D: a few groups of rows, each row roughly a mix of its group's hidden directions
D (88 x 10)
[[-17 -15   4   5   3  10  27 -45   4 -29]
 [-21 -15  -2  13  14  18  20 -45  -4 -23]
 [ 30  27   8  24   1  -5 -25  10 -35  11]
 [  7  30 -13 -30   0  27 -10  29  -4  25]
 [ 20  20  -4  12  12 -11  -9  27 -39  28]
 [ 35  34  14  11 -35   5  16  -8  -9   1]
 [-10 -26 -15 -48  -8  14  11   8  18 -16]
 [  7  29  -1 -15  -2  29  -3  30  15  36]
 [-17 -26  -9  24   5 -25  12 -40   8 -15]
 [-45   8 -15  -6  20  17 -21 -24  -7 -15]
 [-10  -4   7   3  19  -2  13  45  11  39]
 [-28  -5  -2   0 -13   5  -1 -52  12 -22]
 [  8   2  19  18  -3 -39 -43  12  -3   9]
 [ 15 -26  -3  -2  -9 -35 -21   8 -28 -30]
 [ -6  -9  -8 -32  38  16 -14   0  31 -16]
 [ -6 -13  15 -24  -6  -4  17 -27  31 -36]
 [-19  23 -12 -10   5  27  19 -40  -3 -22]
 [-16  33  -4   9  -3  27   0 -40 -16 -18]
 [-18 -36   0 -36 -16   2  -2   9  34  -3]
 [-16 -27  15   7  -8  -4  12 -32  23 -36]
 [ 31  15  -8 -21  10  14  -9  39 -21  19]
 [ 30  33  -1  17  12  13  -3  16 -33  20]
 [ 27   0   8  12  10  -9  -6   5 -19  53]
 [ 18 -34  13   5   4   0  41 -20  17 -17]
 [ 21  18   2  -4  -4   3 -16  44   1  37]
 [  8 -23   0 -19  25 -11 -26  36  24   8]
 [ 28   2  -1 -26  -3  10 -23  43 -11  19]
 [-31  -3   8  -9   1   6  -1 -42  12 -37]
 [ 26 -15  28  16 -31 -16  28 -14   6  -9]
 [ -1  14 -16 -21 -15  12   3 -31 -12 -44]
 [-23 -32  -7 -34 -12  -5   5 -10  26 -26]
 [ 35 -26   4  17  16 -18  13 -27 -25 -10]
 [ 33  28  -5   1  18   6 -10  27 -32  17]
 [ 20  33  -6  24 -13  22  21 -15 -28  10]
 [ 14   7  15  11   5   4 -14  36   7  47]
 [ 15  20  -8 -29  -8  16 -19  41   0  21]
 [ -5 -27  -4   4   0 -25  -1 -27 -20 -43]
 [ 26  15   3   5 -15  -3 -33  45   2  -8]
 [-23   8 -26 -37   3  27   6 -25   5 -17]
 [-15 -11  12  19  -8   7  21 -47  -7 -26]
 [ 31   2  11  14   4 -10 -19  30  -9  41]
 [ -5 -20 -33 -37 -18  -8 -22   2  19 -15]
 [ -3  28  -5  -1  25  12  13 -13 -49  -1]
 [  2  30   3  45  18  -1  17 -20 -17   7]
 [  9  11   2 -44 -15  25 -17  28   0 -15]
 [  4 -11  10   5 -19   0  -7  20  52  23]
 [ 17  13  26  -8   2  14 -36 -15  26 -28]
 [-16  11  -5  10  39  -5  33   7  21  25]
 [-33 -13  -8   1   7 -12  25 -33  22 -26]
 [ 19   7  14   6  -4 -31 -45  20 -15   7]
 [-21 -32  -5 -31 -15 -11  -3 -10  24 -29]
 [-27 -24   0   4  13  -3  28 -44   6  -9]
 [  6 -11   0 -30 -26   9 -19  26  38  -3]
 [-26  12   0   7  17  23  30 -41   4  -5]
 [ -2  34 -14 -26 -27  19 -20   2  -5 -29]
 [ 37  24  -3   0   2   8 -20  22 -37   8]
 [  8  43  -9  -2 -21  18  30 -20 -17  -1]
 [-17 -40   4  -2  14  -2  25 -28  15 -24]
 [ -6  27 -16 -48   8  14  10  -1  22 -13]
 [  4  46   8   2 -40  -6 -16   4 -16   6]
 [ 37  19   1   0 -12  -1 -29  38 -12   2]
 [ 14   1  -5 -41 -18   7 -26  34  -6 -14]
 [-13  34 -17 -41  10  11 -20  12  14  -4]
 [ 11 -14   9  45   4 -37  -1   4   0  22]
 [-17 -28  -7 -31 -17 -12  -7 -15  12 -38]
 [-11 -38  11  41   2  -5  10 -25 -15  -5]
 [  1  25   5   2 -24   6 -42  28  15  18]
 [-19   0 -12 -28 -16 -32  -2  37   2  18]
 [-19 -39   9  20  21 -14  26 -15  18 -10]
 [ 13  23  -7 -19   7   9   7  12 -26  47]
 [-17 -42  13   4   3 -10  21 -28  12 -24]
 [ 16 -25  12  20  28 -17  18  16  -6  35]
 [ 10 -31  19  33  18 -21   1   9   9  30]
 [-16 -20   8 -12  -8   4   7 -30   7 -49]
 [ -4  27  -2 -10 -16  10 -24  48  14  10]
 [ 28   1  -5   2 -14  -4 -13 -37 -22 -36]
 [-18  13   5  -3  -1   7 -10  47  22  32]
 [-24  14   4  12  14  27  31 -32  20  11]
 [ 24  28  -3   6  25   8   1  30 -18  31]
 [-36  17 -22 -18  26  24 -13 -19  -1 -12]
 [ 37 -28  15  33   9 -25 -10   1  -7   5]
 [ 11  -4 -22 -39  -6   5  -2  -4 -23 -40]
 [ 15 -16   1 -35 -19  25 -13  34   6  16]
 [  5 -34  12  27   9   9  28 -33   0 -16]
 [  0 -25  13  -2 -49  21 -17 -16   4 -14]
 [ 14  -1  -6   0 -15  -1  -9 -36 -11 -49]
 [  9 -24   0 -29 -27  -8 -25  21  17 -27]
 [ 20  25   0  -7  -8   5 -22  43  -7  28]]

the two rows of each list that fit no group, in list order (the others fit one group, some only roughly)
- q_258: [ 46   4   0   6  15  -2 -23  13 -35  -3]
- q_331: [  6  22 -20 -17   3  -5 -13  44  -6  31]
- q_66: [-45   7  -6 -15  -9  15  10 -35  18  -7]
- q_799: [ -5  30  -8 -25  -8  14  -9  45   4  19]
- q_158: [-14 -24  -5 -26   2 -36 -11  -7   9 -36]
- q_691: [ 15   1 -10 -35  19 -16 -15  43   0  15]
- q_593: [ -5   5   1 -19   9 -20 -32  41  -2  27]
- q_538: [ 39 -11   2  16  -4 -11  -9 -12 -20 -41]
- q_681: [ 41   3  12  16  -2 -10 -24  32 -10  22]
- q_132: [ 46  12   3   6  -6  -6 -23  16 -27  23]
- q_950: [ -6  34 -10 -26 -12  19  -8  43   2   4]
  q_258; q_593
- q_899: [-17  47 -19 -19  -1  21 -17  17  13   3]
- q_597: [-11  36  -4 -23  13  43  14  -3  -5  12]
- q_30: [-32  12 -12 -21 -13  16   8 -36   8 -28]
- q_417: [ -2  -7  13   3 -25 -36 -26  35  -2  18]
- q_841: [ 30 -36   9  33   4  -7  23   7  -8  15]
- q_940: [ -6  40 -20 -26   5   7 -27  26   1  14]
- q_113: [ 21   4  -2  -2 -11  -8 -21  44  11  34]
- q_986: [ 31  12   3 -10   1  -5 -32  37 -22  16]
- q_444: [-4 25  2 35 14 24 28 -8  1 28]
- q_16: [ 32  25   8  21  -9  19 -15  11 -33  18]
- q_908: [ -6 -42   5   7 -21 -34   0 -23  -1 -17]
- q_77: [ -1  36  -5 -15 -18  15 -26  36   7  14]
  q_899; q_908
- q_302: [-18  -6  11   2  -5   6  14 -42  23 -36]
- q_58: [ 12  22  -2 -18   7  23 -15  31 -12  39]
- q_768: [ 11 -13   7 -25  -3 -16 -33  40   8  18]
- q_439: [-23   5   1  -5  -7  11  23 -46   3 -31]
- q_288: [ 11  34  11  21  16  10   7  18 -17  39]
- q_369: [ 32 -14  16  29   1 -20 -25  29   4  10]
- q_88: [ 14  35 -10 -12   5   9 -33  33  -2  21]
- q_804: [ -7 -33   3  14   4   4  39 -34  -1 -17]
- q_584: [ 37  -5  10  17   6 -14 -15  43  -7  16]
- q_151: [-32 -24   7  10  -8   7  26 -26  34  -3]
- q_928: [ 15  -1  15  45  11 -29   3   8 -19  23]
- q_103: [-15 -14   2   5 -18 -14  -9 -39  -3 -42]
  q_302; q_58
- q_553: [-27 -18  18  31 -18   1   9 -28  29   6]
- q_327: [-23  -5 -18  -7  -2  12  36 -34   7 -29]
- q_304: [ 24  19  20  -1 -32 -19 -28  27   4  10]
- q_652: [-29 -18 -10  -7  19  13  27 -35   5 -24]
- q_688: [-17 -25 -21 -17  -2 -13  -4 -31  -3 -40]
- q_318: [ -3  -4   5  23 -12  13  31 -43 -17 -19]
- q_876: [ -2  25  -9  24  16  20  42 -24  -9  -2]
- q_808: [ -7  28 -17 -31   1  20  14  32 -12 -21]
- q_644: [ -5 -44  21  17 -19 -31  16  -6   2  -6]
- q_630: [  1 -34   2   4   9  -1  42 -30   6 -19]
- q_375: [-33 -19  12  16   8  -2  38 -13  28  -5]
- q_308: [  6  29 -17  -4  -6   8  -3 -51 -14 -16]
  q_375; q_308
- q_769: [  0   7   7  10 -14 -23 -36  38  -9  23]
- q_147: [-34 -38   3   6  19   0  -1 -30   5 -20]
- q_981: [  6  -4 -10 -44  21  -7 -10  38  11   9]
- q_818: [-38  21 -10 -19  16  20  24 -24 -14   4]
- q_956: [ 19   1  17   6 -27 -20 -23  45   6   4]
- q_145: [-14  21 -20   3  27   9  18 -30 -36   4]
- q_781: [ 14  27  -1   8  32 -30 -22  20 -23   9]
- q_275: [ 31  21   2   1   8 -16 -29  27 -30  11]
- q_522: [ -9  19   5  -2  -4   7 -15  27  12  52]
- q_380: [-27 -15 -12  -4  -3  11  15 -41  29 -20]
- q_735: [-19 -30   2   7  21  -5  38 -32   4 -11]
- q_790: [ 19  19 -11  -4  19  12 -31  38  -3  23]
  q_818; q_956
- q_141: [ -3  -7   0   0 -24 -13 -16 -33 -17 -44]
- q_41: [ -9   0   2  25 -20  20  18 -43 -12 -22]
- q_133: [ -3  49 -25 -25  -2  17  -1  12  -9  12]
- q_333: [ 18  14   3  -5  19   0 -14  41  -1  39]
- q_926: [ 19  12 -15 -13  25  10 -25  39   7  23]
- q_938: [-27 -30   2   8  24  -6  43 -12   9   0]
- q_945: [-12  14  12   6 -23   8  20 -46  -4 -28]
- q_56: [-24  -2  -2 -30  21   9 -10 -24  23 -33]
- q_465: [ 13  54  -8 -20  -9  14 -16  14  -3   8]
- q_757: [ -5 -19   5 -23 -36   0 -15 -18  27 -29]
- q_517: [-15  20  -3  39  -6  -1  40 -18  -6  14]
- q_348: [ 21 -24  -8 -11  20 -13   2  41  18  23]
- q_68: [-28 -24  -1  -5 -17  19  26 -27  27 -14]
- q_209: [ -7   8  -7  -7 -25   8 -14 -31   6 -48]
- q_798: [ 29  -6  -3   3  15  -3 -26  43   3  26]
  q_757; q_517
- q_846: [ -1  44 -15   0  -1  14 -31  19 -17  20]
- q_616: [ -3  16 -17 -18  -1 -13 -24  45  -6  27]
- q_373: [ -5   0  -7 -17  18 -11 -40  40   9  17]
- q_859: [  6 -16 -11 -49   6 -17 -19  28   0 -10]
- q_783: [25 -2 12 11  9 -9 -9 48 -2 31]
- q_857: [-13  44   4  -4 -13  31 -14  26 -10  11]
- q_666: [-17 -28  -1   5  12  -6  29 -20   9 -42]
- q_621: [ -3  -6   5 -14  18 -32 -21  37  22  21]
- q_139: [ 37  -2  -5   3  19   4 -13  41   3  26]
- q_794: [-48 -12  -2 -22   1  -8  -4 -22  15 -26]
- q_690: [ 17  10   1 -12  21 -32 -31  34  -8  13]
- q_911: [ 19  24  -4  -1 -17 -10 -17  40 -10  32]
- q_268: [-19 -42  15  -1  11 -20  18 -24  23  -9]
  q_857; q_268
- q_99: [ 10 -13  -1 -29 -11 -28 -40  13  -8 -22]
- q_196: [ 26  -3   0 -29 -15  -2 -36  31 -17  -2]
- q_160: [ 22   4  -6 -25 -14  -1 -27  46  -2  13]
- q_20: [ 32  39  -9  -5  -5  10 -11  30  -8  23]
- q_246: [-12 -42   8   0   3 -14  40 -18  12 -12]
- q_515: [ 21 -19  12  33   0 -40  -9  18 -13   9]
- q_829: [-10  22   1  41  17  14  31 -15   2  20]
- q_969: [ 16  14 -18 -22  -7   8   6  -3 -22 -49]
- q_844: [-19 -12  -8  -6   3   3  23 -47  -3 -31]
- q_287: [ -5 -21   2   6   1   1  39 -21  18 -39]
- q_571: [ 27  13  12   8 -18  -8 -43  13 -29   7]
- q_215: [ -8 -33  15  30  18 -10  37 -17   3   1]
- q_349: [  6 -35  20  39  10 -24  -5   7  19   7]
- q_49: [-21  -4  -4 -22  -3  19  12 -35   2 -41]
- q_186: [ 33  27  -7  21   4  20  -7  16 -24  27]
  q_287; q_215
- q_707: [ 14 -23   8 -33   2 -23   4  24  36  -5]
- q_721: [  4  35  -1 -14   6  32   2  25   2  35]
- q_182: [-32 -20  -4  -4  15   2  36 -31   8 -19]
- q_262: [-23  10  -5  23  23   7  42 -25  14   0]
- q_255: [ -5  19 -26 -38  26  13 -17  24   9   8]
- q_572: [-23  14  -9 -11 -22  12 -13 -23  14 -43]
- q_410: [ -9 -11  -4  -2 -22  -4  -1 -37  -9 -47]
- q_476: [ -7 -29  23 -16 -23 -31   7  -5  26 -21]
- q_601: [-13 -25   4 -13  -3 -24  -6 -24   2 -47]
- q_801: [-28 -19  -6 -10   1 -30   2 -25  18 -34]
- q_715: [-20  21   3   0  -2  16   9  33  33  32]
- q_705: [-28 -16 -15 -14  -4  10  11 -36  29 -23]
- q_590: [ 30  20   4   1   4  26  -7  31 -18  31]
- q_563: [ 23  15 -15  -8   5  -1  -8  45  -4  33]
  q_601; q_715
- q_63: [  3   7   8   3  25 -27 -12  37  15  34]
- q_646: [ 19 -33  12  31  15 -26  -1 -23  -6  16]
- q_996: [ 29  22   8  14 -21   4 -33   6 -34  -2]
- q_839: [ 28  11   9  16   8  -6   0   0 -55   3]
- q_961: [-26 -19   1   8 -19  11  21 -39  16 -24]
- q_74: [ 19  -5  27  28   5 -24  -2   9 -39 -15]
- q_766: [-41  17  -8  -8 -13   4  18 -36 -14 -15]
- q_700: [-41  -7  -8 -13   8   7  32 -31  10 -14]
- q_384: [-15   1  12  21 -20  15  29 -40   1 -21]
- q_524: [-20 -22  -3 -10 -24  28  27 -24  19 -18]
- q_368: [ 28  10   8  -4   0  -6 -33  37 -15  25]
- q_239: [ 29   2  14  10  -3 -21 -19  42 -22  13]
  q_839; q_384
- q_22: [ 27   9   5  -8  12  -5 -26  41 -13  27]
- q_448: [ 35  27  -4  -7 -19   4 -32  24 -16  -6]
- q_660: [-21 -14   6   9 -12  -1  29 -44  -1 -26]
- q_636: [-24  -2   3  26  12   8  28 -36  27  11]
- q_753: [-22   9   6  39   5   9  29 -33  12   7]
- q_562: [-1 17 18 52  1 10  7 -9  1 29]
- q_272: [-10  -8  -1  -7  33   5  41  20  -9  29]
- q_719: [ -4  23  -1  35  -8  22  14 -33 -28  -2]
- q_492: [ -1  38   1  24   9   7  32  -8 -21  25]
- q_537: [-20  28 -19 -14  15  35  18 -18   8  22]
- q_135: [ 20  -9   2 -15 -24 -16 -38   1 -23 -29]
- q_731: [-28 -15  -7 -13  22   6  45 -22   5  -7]
- q_772: [ -5 -10   4  21  16  10  26 -46  10 -24]
  q_492; q_772
